In the data rows, the value 128 means zero.
Here are some points, each followed by its number:
[64, 164, 125, 154, 132, 126, 151, 81, 111, 112, 137, 198, 128, 130, 189, 113, 134, 103, 114, 81, 171, 156, 153, 92] 0
[112, 131, 155, 116, 123, 66, 99, 151, 77, 159, 188, 189, 98, 115, 161, 152, 131, 152, 114, 101, 148, 185, 156, 143] 1
[98, 134, 110, 172, 143, 107, 147, 148, 56, 165, 154, 171, 74, 130, 146, 109, 183, 140, 111, 83, 151, 128, 177, 150] 2
[103, 139, 119, 190, 169, 150, 100, 198, 84, 94, 153, 123, 129, 96, 162, 120, 151, 76, 110, 93, 159, 97, 157, 135] 3
[98, 147, 143, 83, 120, 88, 133, 105, 89, 153, 172, 197, 136, 131, 157, 88, 86, 71, 109, 87, 169, 116, 135, 126] 4
[95, 150, 159, 93, 103, 91, 108, 138, 87, 158, 205, 198, 127, 114, 156, 122, 79, 108, 104, 108, 149, 142, 159, 127] 5
[122, 144, 135, 129, 53, 157, 102, 104, 162, 118, 144, 118, 193, 134, 138, 99, 123, 165, 135, 164, 132, 200, 138, 71] 6
[62, 163, 122, 154, 135, 120, 154, 83, 107, 114, 133, 193, 125, 126, 192, 115, 137, 101, 115, 79, 171, 158, 153, 96] 7
[106, 112, 108, 197, 169, 134, 120, 180, 70, 106, 158, 145, 111, 79, 153, 159, 178, 134, 127, 98, 126, 143, 180, 138] 8
[126, 111, 199, 131, 112, 108, 152, 116, 108, 101, 185, 176, 153, 139, 127, 125, 109, 82, 101, 151, 198, 181, 145, 135] 9
[82, 136, 128, 160, 70, 128, 125, 144, 118, 114, 120, 152, 173, 133, 148, 40, 165, 135, 146, 146, 148, 201, 126, 107] 10
[99, 146, 140, 142, 153, 149, 93, 169, 89, 114, 200, 109, 101, 92, 163, 117, 142, 127, 93, 87, 115, 125, 210, 116] 11
[92, 149, 139, 143, 163, 144, 108, 177, 76, 112, 181, 128, 100, 108, 157, 97, 140, 79, 95, 88, 149, 102, 196, 136] 12
[90, 136, 112, 153, 127, 94, 162, 76, 117, 163, 53, 143, 108, 195, 137, 98, 160, 80, 120, 112, 170, 120, 120, 121] 13
[125, 94, 126, 175, 163, 148, 131, 124, 87, 111, 104, 133, 145, 169, 146, 128, 191, 96, 133, 104, 187, 209, 130, 150] 14
[127, 151, 120, 158, 147, 89, 123, 165, 112, 165, 164, 60, 98, 135, 123, 71, 167, 189, 97, 135, 99, 139, 177, 133] 15
[110, 144, 120, 129, 151, 75, 136, 162, 107, 177, 154, 75, 85, 148, 120, 61, 150, 172, 87, 119, 96, 105, 171, 128] 16
[80, 134, 132, 173, 100, 171, 150, 103, 159, 136, 140, 80, 90, 184, 155, 104, 151, 158, 115, 137, 119, 180, 177, 86] 17
[97, 101, 135, 78, 137, 138, 124, 138, 72, 103, 133, 118, 143, 164, 170, 75, 154, 108, 96, 114, 156, 184, 200, 120] 18
[124, 89, 123, 156, 167, 164, 163, 144, 91, 71, 88, 151, 126, 156, 130, 128, 177, 72, 134, 107, 188, 172, 142, 132] 19
[70, 149, 147, 180, 116, 134, 168, 101, 117, 123, 153, 176, 113, 142, 188, 105, 152, 96, 123, 78, 163, 182, 156, 122] 20
[138, 112, 145, 177, 172, 128, 104, 119, 96, 129, 136, 94, 129, 151, 148, 136, 192, 137, 117, 102, 128, 235, 155, 137] 21
[101, 132, 161, 135, 110, 98, 103, 140, 85, 155, 202, 205, 129, 112, 164, 127, 124, 145, 104, 103, 148, 185, 168, 132] 22
New points follow, each followed by the numbers of its two nearest points above, looking only along the 2 directions in which the numbered points spread most, smallest number first.
[153, 119, 185, 182, 198, 82, 110, 127, 130, 142, 139, 146, 126, 137, 142, 155, 171, 115, 111, 113, 161, 206, 134, 150] 18 19
[139, 135, 82, 164, 98, 140, 89, 105, 112, 190, 153, 109, 107, 182, 96, 83, 66, 145, 92, 127, 122, 121, 79, 124] 18 21
[73, 174, 137, 170, 119, 129, 131, 99, 123, 134, 161, 186, 126, 126, 188, 135, 137, 144, 112, 91, 151, 191, 168, 83] 7 20
[76, 126, 123, 128, 119, 155, 174, 119, 142, 68, 74, 121, 133, 150, 155, 70, 141, 74, 134, 98, 182, 132, 134, 84] 6 13
[82, 133, 133, 197, 104, 138, 164, 151, 141, 162, 141, 89, 91, 167, 118, 84, 162, 178, 104, 113, 132, 179, 165, 108] 17 21
[100, 93, 116, 164, 108, 159, 158, 152, 149, 59, 114, 138, 160, 134, 132, 68, 173, 144, 127, 117, 174, 165, 145, 69] 14 19
[77, 144, 115, 194, 140, 67, 165, 109, 105, 178, 88, 145, 90, 166, 142, 119, 147, 75, 125, 123, 160, 116, 112, 149] 18 20
[110, 112, 102, 153, 151, 100, 177, 141, 101, 111, 81, 113, 98, 158, 101, 116, 104, 39, 114, 111, 176, 81, 103, 135] 18 20
[100, 126, 142, 204, 133, 101, 175, 136, 135, 152, 125, 125, 109, 157, 123, 129, 193, 180, 113, 149, 142, 186, 183, 112] 17 21
[91, 143, 104, 227, 132, 138, 131, 114, 79, 154, 137, 191, 93, 115, 149, 129, 155, 120, 117, 108, 176, 156, 106, 126] 18 20
[147, 122, 129, 148, 115, 189, 137, 142, 158, 82, 175, 74, 143, 98, 109, 138, 147, 175, 135, 132, 113, 139, 191, 61] 17 21
[77, 130, 131, 198, 108, 136, 169, 150, 143, 161, 132, 92, 92, 171, 120, 82, 165, 171, 104, 111, 137, 176, 164, 109] 17 21
[88, 128, 136, 201, 132, 80, 181, 145, 121, 156, 126, 132, 100, 154, 124, 130, 186, 172, 112, 142, 149, 171, 185, 117] 17 21
[143, 110, 182, 189, 123, 101, 131, 148, 117, 141, 162, 169, 134, 130, 126, 161, 129, 162, 111, 162, 150, 230, 129, 138] 18 20
[86, 122, 127, 179, 75, 176, 140, 59, 159, 129, 136, 126, 146, 161, 153, 93, 110, 73, 114, 143, 168, 167, 137, 107] 6 13
[147, 145, 159, 198, 114, 144, 109, 110, 162, 151, 203, 61, 143, 83, 129, 142, 93, 158, 126, 149, 159, 153, 132, 124] 3 18
[106, 128, 135, 181, 131, 152, 99, 106, 87, 163, 189, 128, 82, 120, 158, 136, 177, 166, 124, 109, 118, 166, 201, 119] 3 8
[116, 131, 139, 188, 134, 153, 93, 117, 100, 163, 197, 116, 86, 106, 154, 143, 170, 163, 124, 114, 110, 170, 197, 122] 3 8
[76, 177, 143, 192, 173, 88, 175, 142, 124, 131, 137, 75, 89, 126, 132, 117, 111, 61, 146, 122, 137, 100, 113, 122] 3 18
[79, 130, 109, 215, 145, 114, 146, 148, 79, 143, 139, 169, 63, 130, 164, 135, 167, 114, 125, 93, 153, 151, 149, 133] 2 18
[124, 119, 138, 124, 126, 177, 169, 133, 144, 57, 98, 93, 171, 132, 144, 122, 170, 100, 137, 142, 169, 155, 193, 76] 14 19
[123, 105, 116, 82, 88, 160, 162, 113, 121, 42, 119, 130, 164, 145, 133, 93, 113, 92, 121, 145, 176, 153, 163, 75] 10 13
[142, 138, 60, 146, 146, 111, 78, 155, 64, 157, 153, 78, 53, 116, 130, 115, 103, 129, 113, 105, 98, 104, 131, 143] 11 16
[90, 113, 117, 166, 160, 148, 146, 161, 58, 99, 115, 170, 118, 106, 154, 132, 191, 97, 141, 92, 172, 127, 180, 140] 2 18
[103, 131, 112, 173, 161, 165, 150, 165, 124, 71, 111, 78, 133, 160, 109, 76, 113, 62, 86, 104, 147, 102, 133, 104] 17 21
[125, 123, 118, 195, 134, 134, 106, 123, 70, 152, 183, 137, 73, 108, 142, 142, 179, 161, 126, 108, 125, 171, 190, 137] 3 8
[166, 118, 179, 188, 182, 111, 135, 172, 132, 119, 147, 157, 104, 103, 146, 201, 104, 116, 109, 151, 141, 176, 111, 153] 2 18
[127, 131, 132, 196, 135, 146, 90, 121, 99, 160, 199, 112, 90, 92, 144, 162, 161, 168, 128, 124, 108, 183, 175, 133] 3 8
[88, 105, 103, 91, 109, 112, 119, 163, 40, 100, 175, 172, 93, 139, 142, 96, 130, 140, 115, 104, 162, 134, 181, 128] 1 22
[96, 136, 78, 172, 140, 111, 133, 156, 58, 163, 154, 148, 68, 148, 136, 93, 175, 168, 118, 97, 126, 115, 169, 138] 3 8
[114, 141, 119, 106, 91, 109, 106, 152, 89, 161, 145, 131, 152, 183, 87, 26, 90, 144, 116, 120, 132, 163, 108, 143] 18 20
[124, 130, 186, 127, 130, 80, 129, 132, 100, 172, 174, 183, 101, 167, 149, 105, 138, 155, 96, 84, 159, 189, 153, 143] 1 22
[118, 137, 115, 93, 93, 120, 115, 139, 102, 150, 144, 126, 150, 187, 93, 19, 89, 155, 101, 113, 128, 160, 116, 121] 18 20
[140, 105, 142, 198, 190, 150, 126, 158, 106, 106, 147, 104, 102, 131, 123, 159, 177, 127, 108, 100, 125, 209, 166, 128] 17 21
[100, 129, 106, 144, 131, 154, 167, 161, 123, 96, 89, 102, 136, 144, 142, 46, 151, 58, 135, 93, 167, 79, 136, 113] 18 19
[138, 111, 172, 132, 172, 112, 140, 157, 115, 115, 136, 171, 154, 170, 143, 93, 148, 120, 113, 107, 216, 190, 169, 128] 18 20
[140, 152, 141, 86, 137, 82, 139, 155, 139, 77, 142, 56, 163, 120, 83, 92, 141, 159, 128, 155, 132, 107, 140, 56] 18 21
[125, 113, 132, 117, 172, 147, 141, 137, 90, 66, 111, 96, 128, 156, 144, 84, 157, 35, 118, 103, 181, 139, 147, 131] 18 19
